The same turns and mirrors carry the whole set onto itself and the rows of a family onto each other. Which other rows belong to the same family as each row named below? List them in the order they appear above.
These 18 rows form 3 families of 6 rows each.
vob: [ 12  -8  -3 -15  -5   3  24   3 -37 -10 -15  18   3 -11 -11  -7 -21  -7]
Muv: [-15   9  -5  -3  19  -1 -24  25  20   8   4 -24 -12   8  11  24  10  -3]
Fita: [-11  -6  -7 -24  13   7   5 -24   5 -19   3   9  -6  -5  -4 -19 -24 -16]
vab: [ 15  -8   5  17  -7  -8 -24  37   3  10  -5 -18 -11  -5  11  16  19  -2]
lufi: [-11 -19   1  11 -20 -11 -12  40 -11   5  -2 -21  -8 -14 -12  12  20  19]
fos: [-21   0  -5  15   9  -5  -7  10   8  17  14 -33 -11   2   3  38   8  10]
tef: [ 15 -11  -8  19 -36  -1  10  15 -23 -11  -8   3   5 -24  -6   5  13 -14]
mas: [  4   1  -9  -4 -22  12  15 -16 -29 -20  -6  20   5 -15  -1 -17  -2 -11]
ruge: [-21   3   1 -18  18   7  18 -18 -19  -2 -14  20  -3  13  -6   0 -23 -15]
nolot: [  2 -12  -6  28 -20 -10   0  27  -5   7   1 -24  -3 -15  -4  32  18  -3]
tad: [-28  10 -10 -24  29   7  -9  -5  21  -7   8 -11 -10   9   4   5 -12 -10]
nolo: [ 31 -24   9  17 -23  -8  -9  19 -13  -2 -10   1  -7 -18   3  -9   8  -8]
Suter: [ 19 -23   3  -3 -13   0   6 -12 -12 -16  -6  15  -5 -18  -4 -27 -14 -15]
Bamad: [-48   4   5  -7  20   4  -3  -9   3  10  -6   0 -12  23  -3  13  -4  -5]
Vibab: [-32  13  -6  -8  23   8  -2 -21   1   9  16 -15 -11  12   8  16  -7  12]
Rula: [-20  13  -8 -17   8  16   9 -33 -17  -9   6  11  -4   4   5 -12 -12   2]
Bezan: [ 16 -19  -3  -1 -24  -7   9  32 -33  -7 -10  -2   1 -25 -15  -1   2  10]
beko: [-44  -7   4   7   2  -6 -18  21   7  14   0 -19 -15  10  -6  19  17  12]

Same family as lufi: vob, ruge, Bamad, Bezan, beko
Same family as Suter: Muv, Fita, vab, tad, nolo

The same turns and mirrors carry the whole set onto itself and the rows of a family onto each other. Which other rows belong to the same family as each row named below? List them in the order they appear above.
These 18 rows form 3 families of 6 rows each.
Teve: [ -7  -7  -9  -5   6 -25  -6  12  -6 -12 -22 -28  -4 -23  -5   9  28 -16
  13  23   5  -3]
Limaf: [ -6  18 -33  -7   5  16   9  12   3  26  -1  20 -16 -33 -26   1  -3 -23
  -1 -10   8  -6]
Lipi: [  9  -8  13  13   3 -24  -4  -5  -3  -2 -23 -13  10 -27  -7  16   4   4
  17  41   1 -22]
Mared: [-12 -12   8  -3   7  -3   9  -1 -24  -7   0   9 -26   6   8   3  26 -21
 -13   6   4  28]
Kone: [-18  21  11  23   0  28  -6   6   0  20  -4  39   3  -7 -19   8 -11   4
 -13   2  19 -11]
Bul: [ 11   0   2  -6 -10  -2  27  33  -1  -3  26   8 -21   8 -12  -8  12   1
  -7 -33   8   4]
lumu: [  5   5  14  24  -7 -10   8  30   7  -4 -21 -22  16   3  -4   9   3  31
  -1  19   6 -14]
Mif: [  7   8 -25  -9 -12   4  -4  14   3  24  22   8 -27 -28 -29 -17   5   6
  10   2  19 -22]
pese: [ 12  -6   0 -12   1 -17  31  22 -12  -7  -3   4 -12 -12   9   4  15 -23
  -9 -32 -11  13]
Gokug: [ -2 -18   5  11  12 -15   3  -9  -9  -9  -6  -8  11 -22  -2   5  14 -24
  23  34  12 -34]
Zut: [  5 -13  19   7  12 -20  19  -7 -22 -10 -23  -6  -2  -9  18  13  13 -16
  -5  17 -12  12]
tamaf: [ 16  -1 -19  -2   9  -1  51  27   1   3   3   0  -8  -6  -5   3  -1 -20
  -6 -25  -7   0]
fabe: [  5 -23   6  15  20  -1  39 -10 -21  -5  -4   4  -8   6  19   5   6 -24
  -5  18  -3   4]
bokeg: [  4   0 -22 -16  -8   1   5  16  -4  21  12  31 -29 -31 -12  -3   8 -19
  -3 -28   6  -3]
mudu: [  1   5   1  13 -14  17  -7  10   2  29  11  49 -18 -15 -17   3 -11  15
 -10  -3  17 -16]
Rimut: [ -3   8  23  25  -4  -2   1  23  11  -8  -5   6  30  -5 -18   9  -1   7
  13   4  20 -41]
vav: [ -5   7   4  25  -7  20  -8  -3  -6  27  -4  16 -13  -5  -7  -5  -8  29
  -8  35  17  -9]
Futo: [ 13   3  18  25 -13  -5  -4  17  14  11  -4  13  11 -14 -22  14 -14  31
   8  17  14 -35]

Same family as Teve: Mared, Bul, lumu, Mif, vav
Same family as Rimut: Limaf, Kone, Gokug, tamaf, fabe

The same turns and mirrors carry the whole set onto itself and the rows of a family onto each other. Which other rows belong to the same family as each row named below? List them in the order they appear above.
These 15 rows form 3 families of 5 rows each.
rakit: [ 19   6  42  -1   6  -3 -21 -19   0  -7  22   0 -18  -7]
tufup: [  5   0 -14  -5 -12  20  -9  32  10  13   3 -22  10   6]
Ratus: [-20  -3  29 -11 -14  34 -14 -13   2 -35  35   7  28  -8]
lav: [-25  -5  20   8   6  35 -20 -16   5 -28  42  -6  20  -8]
bagin: [ 15 -14  15  -2   8  24 -43  11 -10 -11   2 -22  13 -13]
Latir: [-25   5  16 -16 -28  32   2  -3  12 -25  34  10  29   1]
zesa: [ 14  18  24 -19 -24  -5   7  -1  13   8  16  11 -12   7]
pon: [ 19 -10  19 -23 -17  22 -32  17 -10 -15  -5  -7  25 -12]
Suvu: [-31   7   0  -2 -16  33   8   2  20 -12  39  -2  21   8]
raku: [ 20  11  42 -20 -17  -5  -9 -12   1  -8  15  13 -10  -4]
Ler: [  7  -8  -6  11  11  23 -29  20   2   7   6 -32   5  -3]
reb: [-31   1   3  14   4  34  -5  -6  15 -15  45 -12  14   1]
sufe: [  8  18  13   2  -6  -4   5  -1  19  17  23  -3 -23  11]
rumum: [ 10   9  23  12  13  -2 -13 -11  10   8  27 -10 -26   1]
liv: [ 12  -1   1 -25 -29  18 -10  30   3  -1  -4  -6  21   1]

Same family as Suvu: Ratus, lav, Latir, reb
Same family as liv: tufup, bagin, pon, Ler

